M = 2, 18, -30, 40, -11
M[-5] -> 2
M[1] -> 18

m =
array([[  84.594,  118.807,  114.776,  -71.704,   68.531,  192.408,
         -41.864,   14.463,   85.601, -122.327,  -88.490,  -80.939,
         -10.395,  -17.116,  -56.678,  -22.535],
       [  93.513,  281.721,   32.917,   14.411,   68.982,  -40.869,
        -122.540,   93.379,  120.859, -129.598,  -76.665,  -26.877,
          53.834,  -61.065,  -53.636,  -68.333],
       [ -31.788,   46.019,   34.110,  -92.099,   -1.960,  158.375,
        -120.453,    9.853,  -49.636,   27.634,  -49.154,  -17.292,
         -25.538,  -93.613,   78.961,  -84.695],
       [ -79.785, -158.499,  -30.401,   17.950, -107.263, -122.829,
         106.623, -104.237,   64.674,   54.174,  -60.253,  -32.822,
        -114.775,  114.280,  -14.494,   13.325]])
m[-4][0]	84.594
m[1][14]	-53.636
m[2]	[-31.788, 46.019, 34.110, -92.099, -1.960, 158.375, -120.453, 9.853, -49.636, 27.634, -49.154, -17.292, -25.538, -93.613, 78.961, -84.695]
m[-3]	[93.513, 281.721, 32.917, 14.411, 68.982, -40.869, -122.540, 93.379, 120.859, -129.598, -76.665, -26.877, 53.834, -61.065, -53.636, -68.333]
m[-3][7]	93.379
m[1][10]	-76.665
m[:, -4]	[-10.395, 53.834, -25.538, -114.775]
m[3][-5]	-32.822
m[-3][-16]	93.513
m[3][7]	-104.237
m[-2][-3]	-93.613
m[2][-11]	158.375
m[0][13]	-17.116
m[0][8]	85.601
m[0][-14]	114.776
m[2][-5]	-17.292
m[-1][5]	-122.829
m[-1][-6]	-60.253
m[-1]	[-79.785, -158.499, -30.401, 17.950, -107.263, -122.829, 106.623, -104.237, 64.674, 54.174, -60.253, -32.822, -114.775, 114.280, -14.494, 13.325]
m[2][-10]	-120.453
m[0][4]	68.531
m[-3][9]	-129.598
m[-4][15]	-22.535
m[1][11]	-26.877
m[-2][0]	-31.788
m[-4][-4]	-10.395
m[:, -5]	[-80.939, -26.877, -17.292, -32.822]
m[1][-10]	-122.540

A =
-3, 15, 2, 0, 0, 12, 9
-17, -9, 18, 0, 7, -21, -3
-10, 5, -40, -6, 3, 19, -36
-24, -2, 47, -14, 8, -16, 2
Rows and columns are counted from 0.
(0, 0) => -3
(2, 4) => 3
(1, 5) => -21
(0, 6) => 9
(1, 3) => 0
(3, 2) => 47
(3, 0) => -24
(0, 4) => 0
(3, 6) => 2
(0, 3) => 0
(0, 5) => 12
(1, 4) => 7
(2, 6) => -36

a = (28, -31, -2, -36, 46, -46, -34, 28, 35, -3, 34, -39, 34, -42, 32, 39)
a[0] => 28
a[15] => 39
a[6] => -34
a[14] => 32
a[7] => 28
a[13] => -42
a[10] => 34

W = 84.3,165.8,74.6,-66.5,3.5,-118.9,-62.0,59.3,-56.7,217.1
W[-10]: 84.3
W[-6]: 3.5
W[-8]: 74.6
W[8]: -56.7
W[-1]: 217.1
W[1]: 165.8

X = -523,-738,-714,843
X[0] -> -523
X[3] -> 843
X[2] -> -714

x = [100 179 231  50 124 241 151 171  62  91 157 215  84 127]
x[0] => 100
x[7] => 171
x[10] => 157
x[4] => 124

B =
-16, -16, -16, -18, -13, -16, 19, -12, -17, -25, 19, 26
52, -5, 53, -2, -11, -6, -32, -12, -4, 27, -32, 9
-25, -12, -26, -15, -8, -12, 26, -7, -13, -28, 26, 22
26, -7, 26, -5, -9, -7, -12, -10, -6, 9, -12, 13
-17, -14, -17, -16, -11, -13, 20, -10, -15, -24, 20, 24
-19, 31, -20, 30, 35, 31, 19, 36, 31, 19, 19, -30
-8, -24, -8, -25, -22, -23, 14, -22, -24, -29, 14, 35
14, 7, 14, 8, 6, 7, -5, 6, 7, 16, -5, -3
-22, -21, -22, -24, -18, -21, 24, -17, -22, -34, 24, 33
B[-9][0] = -16
B[-2][4] = 6
B[4][-1] = 24
B[-7][-11] = -12
B[-3][-7] = -23
B[-4][11] = -30
B[0][7] = -12
B[-3][10] = 14
B[0][8] = -17
B[-6][8] = -6
B[0][9] = -25
B[:, -9] = [-18, -2, -15, -5, -16, 30, -25, 8, -24]
B[5][6] = 19
B[-6][3] = -5
B[-4] = [-19, 31, -20, 30, 35, 31, 19, 36, 31, 19, 19, -30]
B[5][3] = 30
B[:, -1] = [26, 9, 22, 13, 24, -30, 35, -3, 33]
B[8][11] = 33
B[:, -11] = [-16, -5, -12, -7, -14, 31, -24, 7, -21]
B[-6][-12] = 26
B[2][10] = 26
B[-6][-2] = -12
B[-1][-2] = 24
B[7][-9] = 8
B[5][10] = 19
B[7] = [14, 7, 14, 8, 6, 7, -5, 6, 7, 16, -5, -3]
B[:, 0] = [-16, 52, -25, 26, -17, -19, -8, 14, -22]
B[:, -5] = [-12, -12, -7, -10, -10, 36, -22, 6, -17]
B[-4][0] = -19
B[-8][-9] = -2
B[-7][7] = -7
B[-4][-8] = 35
B[-5][-5] = -10
B[1][9] = 27
B[-9][-7] = -16

grid =
0, 0, -13, -18, 3, 4, -11, -27, -3, -17, 1, 23
-38, 19, 0, 0, 9, 19, -3, -18, 11, -2, 13, 34
-20, 22, -14, -18, 3, 3, -11, -27, -3, -17, 1, 24
-20, 21, -13, -17, 3, 3, -11, -27, -2, -16, 1, 23
-39, 21, -4, 0, 2, 0, 3, 0, 7, 0, 9, 33
-38, 20, 0, -37, 7, 21, -1, -18, 0, 0, 0, 35
-19, 22, 0, -17, 4, 2, -12, -27, -3, -16, 1, 22
-31, 18, -5, 0, -2, 16, -7, -21, 9, 0, 0, 31
-32, 16, -5, 0, -3, 12, -7, -21, 9, 0, -1, 32
-33, 17, -5, -29, -3, 16, 0, -21, 7, -23, 1, 32
grid[0][-12] => 0
grid[0][7] => -27
grid[-10][6] => -11
grid[7][11] => 31
grid[5] => [-38, 20, 0, -37, 7, 21, -1, -18, 0, 0, 0, 35]
grid[1][-4] => 11
grid[:, 11] => [23, 34, 24, 23, 33, 35, 22, 31, 32, 32]
grid[-8][1] => 22
grid[-8][11] => 24
grid[-9][9] => -2
grid[-2][2] => -5
grid[-4][1] => 22
grid[-7] => [-20, 21, -13, -17, 3, 3, -11, -27, -2, -16, 1, 23]
grid[1][-10] => 0
grid[2][-10] => -14
grid[-4][4] => 4
grid[:, -3] => [-17, -2, -17, -16, 0, 0, -16, 0, 0, -23]
grid[7][-7] => 16
grid[-10] => [0, 0, -13, -18, 3, 4, -11, -27, -3, -17, 1, 23]
grid[-7][5] => 3
grid[-1][6] => 0
grid[:, -2] => [1, 13, 1, 1, 9, 0, 1, 0, -1, 1]
grid[9][8] => 7
grid[-7][-9] => -17
grid[9][4] => -3
grid[3][-12] => -20
grid[-9] => [-38, 19, 0, 0, 9, 19, -3, -18, 11, -2, 13, 34]
grid[2][5] => 3
grid[5][7] => -18
grid[:, 7] => [-27, -18, -27, -27, 0, -18, -27, -21, -21, -21]
grid[7][8] => 9
grid[6][-2] => 1
grid[-1][-2] => 1
grid[-2][3] => 0
grid[-5][10] => 0

arr = -5, 19, -11, -8, -23, 11, 14, -27, -24, -43, 1, -4, 30, 8, -3
arr[0]: -5
arr[14]: -3
arr[11]: -4
arr[10]: 1
arr[7]: -27
arr[13]: 8
arr[6]: 14
